data =
array([[ 54.4,   0.9,  -4.3,   1.5,   5.2,  46.8],
       [  1.0,   6.6,  -3.5,  24.2,  62.7,   7.4],
       [ 68.8,  27.8,  -8.2,   5.9, -12.5,  14.9],
       [  5.3,  67.2,  26.4,   5.7,  -3.9,  -2.7],
       [ 25.3,  71.5,  20.7,  -4.8,  -6.7,   7.6]])
data[0,0] => 54.4
data[2,4] => -12.5
data[3,0] => 5.3
data[1,1] => 6.6
data[2,1] => 27.8
data[2] => [68.8, 27.8, -8.2, 5.9, -12.5, 14.9]
data[4] => [25.3, 71.5, 20.7, -4.8, -6.7, 7.6]
data[2,3] => 5.9
data[4,4] => -6.7
data[2,5] => 14.9
data[3,4] => -3.9
data[1,3] => 24.2
data[:, 5] => [46.8, 7.4, 14.9, -2.7, 7.6]
data[3] => [5.3, 67.2, 26.4, 5.7, -3.9, -2.7]
data[1,2] => -3.5
data[1] => [1.0, 6.6, -3.5, 24.2, 62.7, 7.4]
data[0,1] => 0.9
data[0,3] => 1.5
data[0,5] => 46.8
data[:, 4] => [5.2, 62.7, -12.5, -3.9, -6.7]
data[:, 2] => [-4.3, -3.5, -8.2, 26.4, 20.7]
data[0,4] => 5.2

X = [ 16.1  -6.6 -61.1 -26.6  -8.3   3.0  -7.6 -24.3  34.7  -8.7 -76.2 -29.8]
X[0] => 16.1
X[10] => -76.2
X[6] => -7.6
X[5] => 3.0
X[2] => -61.1
X[8] => 34.7
X[4] => -8.3

A =
[[ 23.0  34.0  42.1  20.0  -4.6  35.8 -25.5 -14.0  -6.2 -18.2  -8.2  45.0]
 [  2.7  28.6 -29.6   6.6   8.4  -2.7 -11.4 -43.5 -15.3  -5.0   7.0  46.1]
 [ 26.4  14.7 -25.9  -8.5  25.7   5.1  -4.2  -2.9  23.6  19.2  56.9  17.7]
 [  3.0  40.0  22.2  11.4  -1.4  15.8 -21.8  18.3   3.9  19.6  50.4   7.7]
 [-31.5   1.8  17.2   0.2   5.3   2.4  10.7 -10.5  24.6  -4.5   3.6  17.1]
 [ -4.3  42.9 -12.8  45.1 -10.7   3.7   6.2 -24.6   7.4 -16.0  36.2 -11.5]
 [ 13.1  11.6   4.2  47.3   4.8 -24.8 -14.7 -24.4  24.7 -25.3  29.9  -9.8]
 [-23.9 -19.1 -46.8 -27.2   0.3 -11.6  29.6  -1.2 -29.7  10.1 -12.8  10.7]]
A[0][0] -> 23.0
A[6][4] -> 4.8
A[:, 6] -> [-25.5, -11.4, -4.2, -21.8, 10.7, 6.2, -14.7, 29.6]
A[5][10] -> 36.2
A[3][1] -> 40.0
A[7][0] -> -23.9
A[3][8] -> 3.9
A[2] -> [26.4, 14.7, -25.9, -8.5, 25.7, 5.1, -4.2, -2.9, 23.6, 19.2, 56.9, 17.7]
A[:, 9] -> [-18.2, -5.0, 19.2, 19.6, -4.5, -16.0, -25.3, 10.1]
A[7][2] -> -46.8
A[4][0] -> -31.5
A[:, 7] -> [-14.0, -43.5, -2.9, 18.3, -10.5, -24.6, -24.4, -1.2]
A[3][3] -> 11.4
A[3][7] -> 18.3
A[5] -> [-4.3, 42.9, -12.8, 45.1, -10.7, 3.7, 6.2, -24.6, 7.4, -16.0, 36.2, -11.5]
A[:, 5] -> [35.8, -2.7, 5.1, 15.8, 2.4, 3.7, -24.8, -11.6]
A[6][7] -> -24.4
A[5][11] -> -11.5
A[1][2] -> -29.6
A[0][2] -> 42.1
A[5][2] -> -12.8
A[4][10] -> 3.6
A[1][10] -> 7.0
A[4][8] -> 24.6
A[1][11] -> 46.1
A[6] -> [13.1, 11.6, 4.2, 47.3, 4.8, -24.8, -14.7, -24.4, 24.7, -25.3, 29.9, -9.8]
A[0][3] -> 20.0
A[4][2] -> 17.2
A[5][7] -> -24.6
A[2][11] -> 17.7
A[7][7] -> -1.2
A[:, 8] -> [-6.2, -15.3, 23.6, 3.9, 24.6, 7.4, 24.7, -29.7]
A[4][3] -> 0.2

a =
[[ -20.193  -55.534  -55.761  -13.973 -116.599  -25.289  -31.241 -116.597
   -92.953    3.603  -54.141 -101.819  -97.062 -118.839]
 [  14.671 -240.746  -58.403  -99.424  160.322 -131.869  -54.639  -49.766
   -84.714 -232.818  -66.242  -78.678  108.409  -96.958]
 [ -78.238 -107.330  -25.631 -172.305  -25.700  -81.595 -147.627   -3.649
  -138.629  -91.709  -73.151    3.730  -16.504   19.663]
 [ -56.975    7.149  -30.892  -18.883 -134.725    7.006  -92.895 -107.940
    40.016   -2.903  -75.243  -30.717 -142.537  -47.363]
 [  41.023   92.985  -42.590  -67.847  -95.942 -143.483  -56.634   -5.713
   -17.543 -278.827  -69.565  -97.004 -114.813  -71.801]
 [  77.779  -23.479  -64.283  -85.356 -126.787  -51.913  -60.475  -62.622
   -42.879  -86.427  -65.463  -58.603 -120.875  -43.146]
 [  -2.700   57.542  -37.546 -198.212 -206.636   -0.668  -90.500  -35.750
   -81.032 -145.630  -62.064    8.347 -183.975  -49.033]]
Rows and columns are counted from 0.
(0, 0): -20.193
(4, 4): -95.942
(6, 2): -37.546
(3, 9): -2.903
(6, 12): -183.975
(3, 6): -92.895
(1, 4): 160.322
(1, 12): 108.409
(3, 1): 7.149
(5, 4): -126.787
(4, 8): -17.543
(1, 13): -96.958
(3, 2): -30.892
(3, 8): 40.016
(6, 0): -2.700
(4, 11): -97.004
(6, 13): -49.033
(2, 12): -16.504
(3, 13): -47.363
(6, 10): -62.064
(1, 10): -66.242
(5, 9): -86.427
(0, 2): -55.761
(5, 11): -58.603
(4, 0): 41.023
(6, 7): -35.750
(5, 3): -85.356
(1, 2): -58.403
(6, 11): 8.347
(3, 10): -75.243
(5, 0): 77.779
(5, 10): -65.463

B =
[[ 63.1  -7.7  22.6   4.0  41.8  -5.8 -49.1  -9.6   1.8  -9.3   7.8 -40.5
   -4.4 -54.6  -1.6 -12.2]
 [ 32.6  -0.4  53.8  -7.8 -24.0 -34.9 -41.4 -21.0  13.2  45.8  19.2 -15.0
  -22.1   2.8  -4.7  19.9]
 [  7.4  19.9  20.0 -31.1   7.7 -38.1  35.6 -47.8  -2.6 -60.3   1.2 -45.9
   13.6 -22.3 -24.8   0.4]]
B[0,0] = 63.1
B[0] = [63.1, -7.7, 22.6, 4.0, 41.8, -5.8, -49.1, -9.6, 1.8, -9.3, 7.8, -40.5, -4.4, -54.6, -1.6, -12.2]
B[:, 7] = [-9.6, -21.0, -47.8]
B[1,1] = -0.4
B[0,2] = 22.6
B[1,4] = -24.0
B[:, 10] = [7.8, 19.2, 1.2]
B[0,10] = 7.8
B[2,14] = -24.8
B[1,5] = -34.9
B[2,1] = 19.9
B[2,5] = -38.1
B[:, 13] = [-54.6, 2.8, -22.3]
B[0,11] = -40.5
B[2,7] = -47.8
B[2,3] = -31.1
B[1,11] = -15.0
B[:, 11] = [-40.5, -15.0, -45.9]
B[0,15] = -12.2
B[1,2] = 53.8
B[1] = [32.6, -0.4, 53.8, -7.8, -24.0, -34.9, -41.4, -21.0, 13.2, 45.8, 19.2, -15.0, -22.1, 2.8, -4.7, 19.9]
B[2,11] = -45.9
B[2,10] = 1.2
B[:, 0] = [63.1, 32.6, 7.4]
B[2,8] = -2.6
B[:, 14] = [-1.6, -4.7, -24.8]
B[2] = [7.4, 19.9, 20.0, -31.1, 7.7, -38.1, 35.6, -47.8, -2.6, -60.3, 1.2, -45.9, 13.6, -22.3, -24.8, 0.4]
B[1,14] = -4.7
B[:, 5] = [-5.8, -34.9, -38.1]
B[0,6] = -49.1
